(in the rows, 128 means zero)
Turns in one plane each, and the order they were made in; the first pair answered:
turn Q:
[132 154 132 140 139 135 123 119 118 144  89 168 116 114 143 114 111 130
 140 142 163 137 117 126 112 161 128 153 124 123 121 108 133 145] -> [136 145 141 135 133 138 119 118 108 143 101 158 125 115 141 106 115 131
 140 143 168 146 116 131 117 167 124 158 131 125 122  90 130 137]
[118 122 157 129 115 159 176 106 108 152 160 120 133 130 104 122 127 138
 137 167 124 171 112  84 122 128  79 144 164 131 110  85 104 108] -> [ 95 153 120 142 138 144 194 112 151 152 119 164 105 114 112 144 113 137
 132 164 111 142 118  63 103 117  92 133 140 123 105 147 112 127]
[149 110 188 132  56 119 115 126  99 154 191 115 110 183 109 101 159 115
 164 131 155 164 137 115 193 151 155 109  98 182 165  88 141  92] -> [ 77 132 129 154 117  94 183 141 143 196 167 168 112 126 126  77 130 121
 133  72  96 134 189  76 164 137 115  97  84 181 157 128 150  91]
[130  84 112 137  99 157 108 131 124 116 135 111 104 132 119 150 116 144
 146 152 167 151 110  86 130 100 131  92  71 122 138 120 117 173] -> [110  67 116 137 112 158 127 133 109 139 159 101 132 114 119 115 110 149
 135 123 147 158 134  82 130 101  98  92  86 129 138  86 114 153]
turn T:
[153  81 187 168 123 164  85 174 122 107 159 123 154 179 164 105 162 110
 158 145 167 156 138 129 170 109 120 149 105 116 167  59 145 176] -> [120 131 122 190 157 141 124 175 187 110  97 197 111 148 179 147 133 116
 147 137 140 114 148  88 130  92 124 136  67 104 158 151 154 208]
[ 87 113  99 126 149  96 137 142 153 153 117 138 130  96 148 120 121 126
 127 138 102 130 140 126  98 149 143 124 127 140 102 127 138 126] -> [100  94 123 117 134 105 120 143 126 154 142 109 148 109 142 101 134 125
 130 138 111 145 137 146 115 156 140 130 143 144 105  88 133 112]
[110 112 133 135 135 133 134 145 122 144 154 119 145 116 135  88 130 126
 127  98 127 138 140 125 149 133 117 122 135 136 130  98 130 118] -> [127 109 119 145 131 152 136 136 133 136 136 146 142 119 144  98 119 122
 133 115 155 155 130 107 140 136 117 122 108 136 135 110 136 144]
[107  94  99 117 142 138 138 139 109 153 137 116 150 113 125  75 134 112
 108 110 142 147 154 126 120 142  90 127 110 118 149 114 133 123] -> [108  98  88 123 146 141 139 138 119 153 124 132 146 112 131  82 125 109
 110 115 150 147 152 116 115 139  91 127  93 116 148 127 136 136]
turn B:
[183 129 121 119 120 140 166 141 102 160 140 154 184 107 114  97 124  92
 130 158 157 162 110 143 144 143 121 114 156  93 136  78 144 115] -> [181 131 135 115 120 131 152 151 101 155 144 140 177 116 112  95 139  88
 137 157 158 151 101 159 157 138 141 112 163  95 137  81 146 106]
[148 148 120 104  86 124 173 158 166 152 143 160 157 106 147 158  95 144
 154 124 142  95  92 125 128 132 108 145 113 135 134 126 145 173] -> [132 143 130 100  92 114 182 163 155 164 162 143 167  99 143 139  99 149
 144 103 121  91 107 137 133 133  94 148 132 139 134 105 143 155]
[132 187 126 101 164  81 108 120  94 106 181 117 111 140 129 142 134 154
  53 139 139  90 132 145 141 127 140 135 143 113 127 147 123 128] -> [147 191 112 111 160  97 108 107 105  98 162 143 103 144 133 160 125 153
  57 157 159 100 123 129 128 130 140 133 119 108 128 165 126 154]
Pairs:
(two turns a pair)
[156 132 138 134 105 133 118 101 126 127 140 106 106 133 105 149 121 123
 141 161 114 131  97 138  91 148 135 134 127 127 128 124 138 136] -> [137 127 122 139 122 133 143  93 129 142 141 117 122 112 110 134 105 128
 126 140  94 135 119 121  79 149 102 134 122 128 126 116 139 136]  B, Q
[ 85  82 138 131 169  97 161 215 118 139 177 128 160 109 110  74 141 179
 166 101  94 137 144 131 164 154 165 122 115 116 140  69 134 142] -> [ 91 114  91 150 181  99 177 199 159 126 120 188 124 101 123 121 117 180
 168 123 103 128 135  93 128 149 172 116  68 100 136 137 142 184]  Q, B
[142 134 156 118 125 112 100 133 131 114 137  81 117 165 128 111 140 112
 137 130 128 115 111 170 158 128 172 154 162 135 146 122 122 116] -> [151 106 138 126 132 153 135 109 112 133 146 100 156 148 134  86 114 118
 122 119 133 164 134 139 132 144 101 165 141 137 147  72 119 131]  B, Q
[112  86 111 163 158  99 105 120  50  91 143 110 179 142  61 110  99 123
 150 119 109 132  81 128 152 160 107 139 130 171 128 106 133 109] -> [ 83  94  92 173 180  87 123 134  70 104 132 128 176 123  72 100  90 121
 142  98  94 116  95 117 146 155 105 132 125 171 127 128 139 110]  B, Q
[121 128 124 145 136 119 119 157 149 118 128 136 120 132 133 119 150 101
 148 141 158 115 115 133 155 115 150 131 127 135 129 160 144 124] -> [ 94 134 119 140 152 103 147 146 144 137 139 131 124 111 128 110 140 113
 129 112 112  99 142 127 141 112 117 134 144 133 123 148 137 110]  B, T
[132 113 107 132 129 147 144 116 153 132 116 149 146  97 154 107 106 110
 137 128 136 122 130 101 133 140 110 118 114 130 120 134 109 144] -> [115 125 133 119 130 109 124 140 150 131 130 114 130 106 145 109 130 110
 141 117 114  85 126 135 160 131 148 117 150 132 117 148 105 115]  T, B
[109 133 139 138 116 118 147 136 113 133 164 143 106 150 110 137 154 126
 126 113  40 100 114 148 101 132 127 156 147 126  99 103 143 108] -> [142 130 108 159 111 160 146 122 133 120 126 192 101 156 127 152 134 120
 137 149  95 133  94 117  82 138 128 153  98 123 106 125 154 155]  T, T
